rotation ticks, each row followed by its count of ticks
The counts run from 0 to 478.
[-53.0   3.6 -10.8 -17.1 -11.5  -6.0  -5.0 -22.1  12.6  29.7  -7.7   0.5
 -27.8   2.4  -6.7 -11.9   6.6  15.4   1.0  -5.6  13.3 -28.1  25.5 -39.3
 -15.8   1.2 -14.8 -14.8  18.4   4.1  10.9   2.0 -19.1  16.3  20.1] -> 275
[ -5.1  12.6  11.2  -7.8  -8.3  25.9   8.2 -22.3  11.5 -25.2   5.0 -24.4
 -29.7  -5.8  19.1 -18.5   5.4 -28.6   4.5  11.0  16.8 -29.4 -20.7 -27.2
   1.1 -11.6 -10.9  13.5  19.1 -15.5  34.1   5.7 -17.4  29.4  11.0] -> 210
[ -1.6  20.2  -9.2 -25.6  -1.7  23.1   3.3 -37.5  25.6  29.4  -1.0  -8.6
 -26.8   2.9  20.7 -21.7  -8.3   7.5  -0.2   3.9  19.4 -39.6 -18.5  -1.1
 -11.2 -28.6  -7.3 -22.0   1.3  22.1  19.9  -6.8  14.5   5.9  11.9] -> 101
[ 24.3  22.7  11.2 -18.8   0.1   7.0  -3.8 -17.5  13.7 -37.5  22.6 -28.5
 -12.1 -20.5  17.8  -9.9 -27.2  -9.7  11.4  16.8  19.6  -9.1 -20.8  -6.6
   0.9 -27.5  -4.2 -18.2  -7.3  17.3  42.4  -4.5  15.1  13.2   6.4] -> 478
[-29.9  15.7  10.5  -0.8 -16.6  13.1 -20.4 -14.7  11.6 -11.9  19.1 -12.8
  -4.3  -1.9  -0.6 -38.1   7.3 -26.5  10.3  13.5  25.9 -36.4  12.8 -27.0
 -10.6 -16.9  -1.9  -6.1  38.5  -2.6  21.3  12.7 -12.9  17.9  -2.7] -> 50
[  0.5   5.9   4.4 -29.8  -0.5   5.1  31.5 -32.1   9.5  -0.2  -7.4 -15.6
 -51.0  -3.6   7.5   8.3 -22.5  16.0   3.0  -1.9   1.9 -16.5 -16.5 -20.2
  -9.4 -11.3 -22.9  -5.3 -15.2  -8.1  34.5  -2.3  -8.0  18.1  32.7] -> 374
[-18.1  11.2 -22.5 -26.2   1.6  -8.4 -21.2  -9.6  21.5   0.8  -0.1  -3.8
  -6.6 -19.0   8.8  10.2 -15.6  30.9   2.2  -0.9  24.3   4.0  10.6 -27.1
   5.3  -1.5  -9.5 -33.3 -20.4  52.9  21.0 -17.9  10.2   8.4  17.2] -> 132
[-15.5  30.2   3.2 -49.7  11.5 -13.6  27.6 -18.1  29.0  -0.9 -14.2  -6.5
 -29.3 -10.9   8.1 -13.4   4.7 -10.1   6.9   7.6  13.6 -26.5 -11.9  -8.9
  -3.7 -17.4 -16.1 -13.6  12.8  16.1  29.4   2.3  18.8  21.4  -7.1] -> 220
[-51.8   4.9  -5.2 -16.6  -8.3 -14.4  -6.6 -30.8   9.7  26.2  -0.3 -11.2
 -21.1  -1.3  -6.1  -5.9 -16.9  16.4  13.2 -12.6  10.0 -25.5  26.7 -35.9
 -11.5  -2.0 -10.2 -15.5  13.4  -3.3  15.6  -5.6 -25.1  25.2  10.0] -> 272
[-45.6   3.9 -13.1 -25.1  -2.1 -11.9 -14.7 -26.3  24.5  10.4  -6.1  -2.4
  -6.3  -5.7  -9.0  -2.8 -21.3   4.5  18.9 -14.0  14.0 -22.2  16.9 -28.0
   5.1   9.8 -14.0  -7.5 -10.6  18.8  27.8 -17.5 -27.2  32.1 -16.2] -> 394
[ 17.3  16.4   4.9 -31.8  -2.2  -4.3   6.3 -27.0  13.0 -16.3   4.4 -36.2
 -35.4 -22.2  -1.1 -13.0  -3.7 -12.2   3.9  12.6   3.7  -7.9 -25.3 -26.0
  -7.4  -9.7 -19.7  -5.4  -3.6 -13.4  36.8 -17.5  -0.8  28.7  26.8] -> 90
[  5.6   6.1 -10.1 -28.9 -18.4  27.1  -4.3 -38.9  14.1  -0.6   9.3 -26.8
 -21.3  -1.2  12.1 -13.5   6.2   3.6 -18.6  -6.5  13.8 -22.4 -27.5 -23.0
  -1.4  -2.2  -3.7 -12.6   9.0  -7.0  12.5 -22.9 -28.3  24.4  33.1] -> 366
[-33.1   0.3 -22.8 -27.1 -15.3  -2.7 -21.0 -12.2  23.1  13.0  -9.2   1.0
 -16.0  -3.8 -23.8 -20.5  21.2  10.0  -8.9   2.6  16.0 -18.0  10.8 -41.1
  -8.7  21.8 -22.7 -11.7  -3.9  23.9  11.9 -11.8 -22.3  12.8  24.5] -> 401
[-31.9   1.9 -20.5  -9.3 -22.3  12.4 -38.4 -12.3  17.6   1.7  16.0   6.9
  10.6   1.9  -8.2 -19.6  -3.6  20.9  -4.9  -2.9  30.2 -20.0  22.8 -23.9
  -5.1   3.1  -3.0 -30.3  -2.2  46.6  11.3  -2.9 -16.5  -1.8   9.3] -> 13
[-26.0  10.7  14.8  -5.3 -18.9   5.8 -12.5 -15.6  10.0 -16.7  19.9 -12.3
  -7.8  -0.3 -15.5 -43.5   6.6 -27.3   9.4  14.0  19.4 -34.9  11.5 -26.0
 -16.8 -11.1  -9.8  -2.0  30.2  -8.4  23.8  17.5 -18.4  16.3  -0.5] -> 52
[-11.9  -2.9 -16.2 -22.1  -3.3  -0.1  -2.5  -4.4  22.7 -11.6 -17.2   3.2
 -32.0 -10.7 -16.4  -5.0   1.8   6.3   2.9  11.8  11.9  -5.6  -2.0 -35.9
  -0.2  21.0 -36.3   3.4 -39.5  32.0  35.9  -3.3  -8.8  10.7  26.9] -> 124
[-17.7   4.6  14.1 -12.0 -19.1  26.8  13.5 -12.9  16.1 -36.7   8.0  -2.8
 -15.2   8.5  -3.4 -28.2   5.1 -28.2   3.9   8.6  18.0 -38.3  -6.7 -18.1
  -3.5  -2.0 -13.4  10.7  16.0  -2.9  34.5  22.7 -31.1  17.3  -3.2] -> 334
[-26.7  -5.5 -18.4  -2.6 -27.6  16.9 -40.4 -10.5  13.0  -5.1  21.5   2.4
  10.1   3.8 -16.1 -22.5  -4.6  17.0  -5.2   0.6  26.7 -18.3  20.4 -27.9
  -6.1   6.2  -4.9 -23.7  -6.3  35.4  13.8  -1.0 -28.7  -0.6  17.5] -> 15
[-21.7   7.5  12.5  -8.1 -19.3  34.7   9.3 -16.2  15.6 -28.6  11.6  -2.7
 -12.0  10.8   9.7 -28.5   5.9 -25.1  -0.6   4.4  22.8 -42.2  -3.7 -15.7
  -1.1  -8.5  -6.4   5.4  25.4   0.0  26.3  23.7 -28.1  14.3  -4.0] -> 332
[  4.4  18.1  -1.3 -35.3 -18.1   5.5   3.2   2.0   8.5 -33.2  18.1  -8.1
  -9.9  -9.3  -4.6 -23.8  26.0   8.2 -24.7  15.2  24.9  -5.6   1.0 -19.9
 -15.1 -10.9  -4.2 -36.8  24.1  25.2  11.3  15.4   9.4  -7.9  34.2] -> 189
[  0.6  16.1  -5.8 -30.2 -12.2  21.6  -7.6 -17.9  17.2 -32.6  10.6 -26.4
  -9.2 -14.9  27.0  -6.3  14.6 -14.4 -11.9  -1.1  21.7  -8.5 -25.7 -29.4
  17.0   0.8   1.5  -6.7  19.6   7.2  22.9 -18.4 -21.5  35.4  12.5] -> 83
[-42.6  12.1  10.9   2.3   0.4  -3.2   5.6   0.4  11.4 -18.8   7.4  10.6
 -13.5  -3.2  13.0  -1.9 -30.7  11.0  23.7   5.4  25.4 -22.3  35.1 -17.8
  -4.2 -21.4  -6.6 -17.4   4.1  33.5  35.0  32.1   7.0   0.2  -7.7] -> 165
[-27.0  21.6  15.7   2.1   0.7  -5.0  -6.8  -8.2   4.4 -21.5  24.0 -16.7
  -8.6 -17.3  25.3  -4.2 -34.7   1.0  23.9   9.0  25.5 -13.5  24.3 -19.4
  -3.1 -34.3   4.0 -22.9  22.0  16.7  30.6  14.9  12.7  12.0  -4.1] -> 42
[ 14.8  12.2   1.1 -25.5  -7.8  11.9  -7.0 -22.4  14.2 -24.2   6.8 -33.8
 -26.8 -20.7   7.7 -15.5  11.3 -20.4  -4.1  13.0  12.5 -10.2 -30.2 -31.3
   1.1  -1.2 -12.9   0.7   5.6  -8.0  30.2 -18.9 -11.4  31.6  27.6] -> 87
[-12.4  14.3 -16.6   0.5   3.4  19.7 -26.7 -24.2  18.8  19.6  -1.7 -12.6
 -23.6 -16.7  36.9   3.8 -16.6  18.6   7.3   6.1  25.6 -13.5  -3.4 -25.9
   6.0 -17.9  -6.4 -16.0  -9.9  35.3  23.5 -19.0  13.3  13.6  22.8] -> 259
[ 12.1  22.4 -10.7 -38.5  -3.5  12.1  -2.4  -3.8  32.5 -28.2  -0.5  -4.0
  -7.9 -13.2   3.1 -27.0  18.1 -13.4  -9.3  20.5  26.3 -16.6 -23.7  -7.3
   4.2  -4.2 -14.4 -15.3  -5.6  46.6  27.8  -1.7  17.5   5.6   5.3] -> 349
[ -2.1  18.3  21.2  -9.8  -9.8   2.9   9.5 -18.3   2.5 -21.3  31.1 -14.1
 -14.1  -3.2   4.2 -20.7 -35.3   6.1  12.3  11.0  16.1 -24.2  11.5  -1.6
 -21.5 -41.6  -0.7 -32.7  13.3   5.4  31.7  26.4  11.7  -3.0   7.4] -> 321
[ 19.9  14.5   3.5 -20.7 -18.9  17.0   0.7  -3.5   6.6 -38.5  27.7 -11.5
 -11.4  -6.3  -1.4 -24.8   8.0   6.1 -17.9  21.5  22.6  -9.2  -6.1 -11.7
 -16.2 -18.1  -5.3 -31.6   7.8  25.9  22.2  16.6  11.1 -12.2  35.9] -> 192
[-38.1  11.4  12.5   3.3  -0.6  -2.8   7.2  -0.1   9.8 -16.9   7.5   9.7
 -17.8  -3.2   9.0  -0.1 -33.0  11.8  24.7   7.7  22.8 -18.6  33.9 -17.8
  -6.8 -22.6 -12.5 -14.4  -1.9  32.1  37.3  33.6   9.2  -3.9  -4.5] -> 164
[-17.2  -3.2 -10.6  15.1 -20.9  34.3 -30.4 -10.4   3.4 -13.2  22.8  -4.2
  -8.8  -1.4  24.9  -0.1 -15.8  24.8  -4.3   3.2  30.3  -8.8  14.5 -30.3
   1.3 -10.0   2.6 -20.6  -2.8  32.9  18.2   4.6 -14.3  -3.4  36.1] -> 419
[-16.9   2.7 -11.4 -20.5 -12.2  -1.9  -4.1  -7.2   7.0  -9.0  12.9   2.5
 -10.8  -6.2   5.6  10.1 -22.9  48.1  -7.2  -6.2  22.6   2.6  21.2 -22.9
  -6.8  -8.5  -4.8 -41.8 -13.3  43.5  15.2   4.4  -1.0  -9.4  34.1] -> 413
